Each path below is one point turned by a fixed rotation once a step. After each direction that follows a path, write how fast that rotation turns it, in deg/step (0 if it stays still).
Each turn is a multiple of 5 degrees from 10 to 175, or 0.
Each row of a path follows its step; steps can be skipped.
path 1
step 1: [16,18,13,16,0,24,-2,-17,4,-29,3,38,-29,8,3,7,4,-24,4,-15,-26,-1,30,16,-3,8,26,-5,19,-14,-27,26,17,-28,-24,-3,-4,-22,9,26,17,52,-18,25]
step 4: [5,-14,-47,23,4,36,-17,-42,1,-30,25,8,-10,-23,-2,12,-12,-11,-6,-3,-8,-7,-12,31,-14,5,11,-15,7,-24,16,12,-18,24,-17,-24,-30,28,-9,5,14,40,6,-2]
step 8: [1,-3,-20,-13,-5,1,-24,-10,17,11,-7,23,9,-24,-51,-9,6,-31,4,1,-19,-14,-1,-8,-5,-33,44,-1,38,-18,-15,-16,14,32,-3,-28,-5,18,-32,13,0,-4,-19,18]
step 12: [-11,-3,10,33,-26,0,1,-25,14,-12,11,5,12,5,-12,7,-13,-21,14,-15,-41,2,-14,23,-17,-16,44,41,-20,-7,-7,6,-2,41,5,-14,-12,-33,2,-11,-17,38,9,21]
step 13: [-13,-19,-3,7,8,29,-27,18,-8,-4,-14,14,0,24,6,28,14,-33,-22,25,-14,9,11,-6,21,-12,62,-4,-4,-10,-16,21,2,19,-13,6,-39,-10,-2,36,0,17,28,0]
step 17: [-9,-8,-24,15,-22,-13,-9,-20,4,-1,-2,14,7,14,17,35,-13,-19,16,16,-34,-9,25,34,23,10,7,-25,-17,-34,-5,-3,9,50,2,-13,-20,44,5,-4,22,9,-14,9]
step 24: [0,15,1,28,-19,-17,-5,5,-9,-29,6,38,-6,-31,-27,23,-3,-15,-27,-7,-7,11,-28,2,-2,35,32,-1,-11,-19,-5,-14,-18,6,-52,5,-26,-5,15,15,4,34,12,22]
Speeds:
[4,8,10,0,-10,-12,1,-9,3,-9,-8,-6,6,4,-12,0,1,4,-2,-2,2,4,0,-5,-2,-3,-3,2,-7,8,1,-7,-6,9,-10,3,0,0,-9,-1,-4,-5,3,10] | 115
[4,4,2,-1,2,-4,-7,6,-2,5,-3,4,2,4,6,7,19,-7,-2,5,8,9,-6,6,-5,3,-10,-5,-6,-4,-8,9,-4,7,-3,0,-3,10,1,4,-4,-1,3,-7] | 170
[-2,3,-2,11,9,2,17,-17,1,1,-3,4,4,10,1,4,-7,0,-2,-3,-2,2,-5,8,2,4,-10,-4,-7,-8,1,3,-3,0,0,-9,5,0,0,-5,-7,6,-3,0] | 140
[1,0,10,2,-6,6,-2,-6,0,10,-2,3,1,-3,-3,4,1,0,-12,-6,5,-6,6,-2,-6,7,-6,6,2,9,1,11,6,4,11,-4,-7,-11,6,11,-4,3,-5,5] | 35
[2,-10,-2,0,10,12,-7,-12,-10,5,-4,-11,2,-4,1,7,-2,-1,6,5,2,3,4,-7,-2,-5,4,4,-8,0,1,2,7,2,-7,7,-3,9,-5,1,-5,1,-10,2] | 80
path 2
step 0: [-5,25,17,5,-15,32,-2,-10,-12,6,14,-43,6,6,15,-22,10,35,-29,-4,-2,6,9,-10,27,-33,-9,-5,-31,-7,23,-37,-9,-5,7,0,-14,20,-29,18,3,7,-8,-10]
step 2: [2,0,27,26,-33,-11,22,-5,6,8,-15,-15,15,-2,10,-27,-3,-5,-1,5,-20,-15,-4,20,31,-42,-28,5,3,-18,-8,-37,-14,17,23,11,-8,-6,-29,19,-7,1,1,-33]
step 4: [-7,1,4,3,12,-18,36,35,17,11,6,-24,-5,1,-9,-8,13,4,-14,17,-34,-9,34,5,-7,1,-14,19,-16,-27,-22,4,-15,8,22,14,-16,-3,-28,31,0,-23,3,-47]
step 5: [-17,43,-4,7,-3,-4,15,-11,27,4,23,-30,-13,26,-4,-25,4,12,19,13,-7,-34,3,26,9,-15,-8,-7,16,-11,14,-24,-1,-11,12,-3,-13,9,-47,3,6,34,-3,-20]
step 7: [30,-24,26,2,2,-7,18,-13,27,-5,8,-45,-28,19,0,-48,8,-14,-5,12,-4,-19,9,-10,23,13,-9,19,10,-14,-12,-12,6,-23,22,8,-11,1,-28,15,4,6,-15,-26]
step 16: [9,-3,16,26,11,-2,22,-9,-15,14,14,-17,8,15,37,-28,8,-15,-13,10,-20,-10,6,-6,22,-9,-14,-5,3,-25,15,-33,-6,-5,26,-1,4,-4,-43,8,-5,38,-10,-39]
step 28: [18,21,29,-17,-17,9,-1,-11,8,2,13,-28,12,-9,-1,-26,12,15,-8,10,-1,14,20,41,4,-8,-39,-16,-8,23,5,-16,20,-21,-2,-21,-28,0,-31,4,-2,20,-23,-31]
Speeds:
[6,-3,-1,5,8,3,1,5,3,1,-16,8,4,1,10,-3,10,-6,5,0,0,3,-7,-5,1,1,1,7,0,2,6,3,-2,-11,10,-1,-7,-4,1,15,5,1,3,3] | 80
[11,-3,7,-5,1,-10,2,-2,7,-10,4,1,3,1,-3,5,4,10,-10,7,4,0,5,0,-12,5,-2,-1,-4,2,1,11,6,2,4,7,0,5,8,12,-6,-6,-5,0] | 130
[8,-7,4,6,2,-2,-7,-1,-2,-1,2,-5,7,10,2,1,4,-5,-1,-10,-2,4,-2,-7,1,-5,0,6,5,3,10,-9,-12,5,3,0,3,6,2,-8,-17,-10,-8,3] | 45
[-3,-2,-5,-8,3,-12,7,8,-3,-5,6,-6,2,5,12,3,4,-6,11,5,2,2,1,-5,0,15,-6,-9,12,5,3,-4,-2,3,-7,1,-3,2,-7,3,1,1,0,-4] | 35
[0,10,-5,-3,-5,4,-14,-4,2,-4,8,1,5,8,5,0,8,6,-5,5,5,-2,-3,-2,5,-8,0,-4,3,5,-8,-4,-7,2,-7,-6,-3,-5,6,10,-1,-5,15,4] | 125
path 3
step 10: [-28,-3,-30,-15,-11,29,-19,-13,-26,-8,5,-15,-13,46,-20,13,-15,-5,25,-3,-15,-22,-17,11,-3,-45,-18,9,8,-16,-30,-3,2,-4,-8,22,21,-1,30,6,-6,-35,17,31]
step 11: [-1,-26,-23,-22,41,28,33,15,10,8,-7,29,-18,-29,-18,25,-1,-17,-20,-23,19,-3,-2,11,1,-8,-1,-26,11,13,-5,20,-3,-29,-40,39,21,1,-15,-30,-11,5,-4,-11]
step 13: [10,0,-27,3,-7,5,-13,-20,-52,-24,-31,-9,21,1,-7,13,-4,-11,1,8,-10,-2,-15,11,-4,29,-27,18,29,8,3,22,35,-22,-6,-6,1,44,30,5,4,-12,-1,-49]
step 14: [6,5,-34,-4,-25,15,-12,23,5,34,23,-19,-11,-37,17,15,-17,-29,13,-19,-8,11,5,18,-7,23,2,-14,-4,-12,43,4,-30,-14,-9,-2,29,-8,8,31,-17,20,-39,-16]
step 19: [30,34,11,-20,14,-1,27,22,-26,-4,13,7,36,-25,5,2,7,-13,-37,4,22,23,-24,14,-27,9,-5,24,5,12,2,-28,-50,-8,29,8,14,11,19,-21,7,-8,-3,-10]
step 20: [0,-24,0,24,-42,-38,1,-11,-10,11,-27,26,10,14,31,-31,-20,-19,-8,24,15,10,-15,-19,2,10,-5,20,20,19,35,-13,24,12,7,-9,20,-15,-15,-2,-13,-9,-37,-34]
step 27: [6,33,-11,14,-18,-5,-8,-29,30,-2,-18,-10,4,0,-13,-15,10,-6,-23,50,15,-4,11,26,26,33,6,-38,7,-8,5,-40,-7,13,35,-9,12,14,-24,10,3,-4,0,-34]
Speeds:
[-2,3,-3,0,1,-7,4,-6,-4,-5,6,1,11,0,-7,0,14,3,6,0,-1,-9,-2,-1,-15,-7,-4,7,-2,9,6,-3,3,-3,6,-7,-5,2,9,-6,3,7,-7,6] | 110
[-3,0,-3,4,0,4,4,3,0,0,2,-7,0,3,-1,-7,-11,-3,6,8,6,13,-7,4,-6,-3,-6,5,-10,3,-13,-4,-2,-10,1,-16,-3,1,-1,0,-7,-4,3,6] | 155
[-1,-4,-9,-1,3,0,2,15,-1,-3,-2,3,5,-10,3,6,-7,-1,11,-7,-1,5,7,2,5,-12,-4,8,2,6,7,-6,1,6,-1,-3,3,-4,-13,-7,2,2,-4,-8] | 125
[-9,-2,0,2,13,2,-9,5,6,-18,8,3,-1,4,6,-1,-3,-5,4,-7,-1,-12,-6,2,3,0,8,-5,-1,5,-5,7,-1,-7,3,-3,-5,-3,0,8,5,-4,-5,-4] | 10
[-6,-3,2,-4,-5,-2,-1,3,-5,-2,4,3,-8,7,-6,6,7,15,9,-2,11,0,-5,2,2,-5,-6,-8,10,-7,0,6,-7,-3,2,-2,-4,-11,-7,-2,-6,5,9,3] | 55
[7,2,-8,7,-6,-6,-6,-5,4,2,7,2,0,5,-6,-3,-8,3,2,2,-10,-3,0,-4,2,-2,-8,-4,4,2,-8,-5,-10,3,-8,-2,0,0,-6,12,9,16,-4,1] | 55
[3,6,-9,0,4,8,1,11,11,-5,-4,-1,-1,-1,1,6,10,5,-12,-3,-4,3,-2,-11,3,2,-7,0,3,-3,0,3,-8,-9,-3,-4,-3,16,1,-6,-8,6,-2,-2] | 140
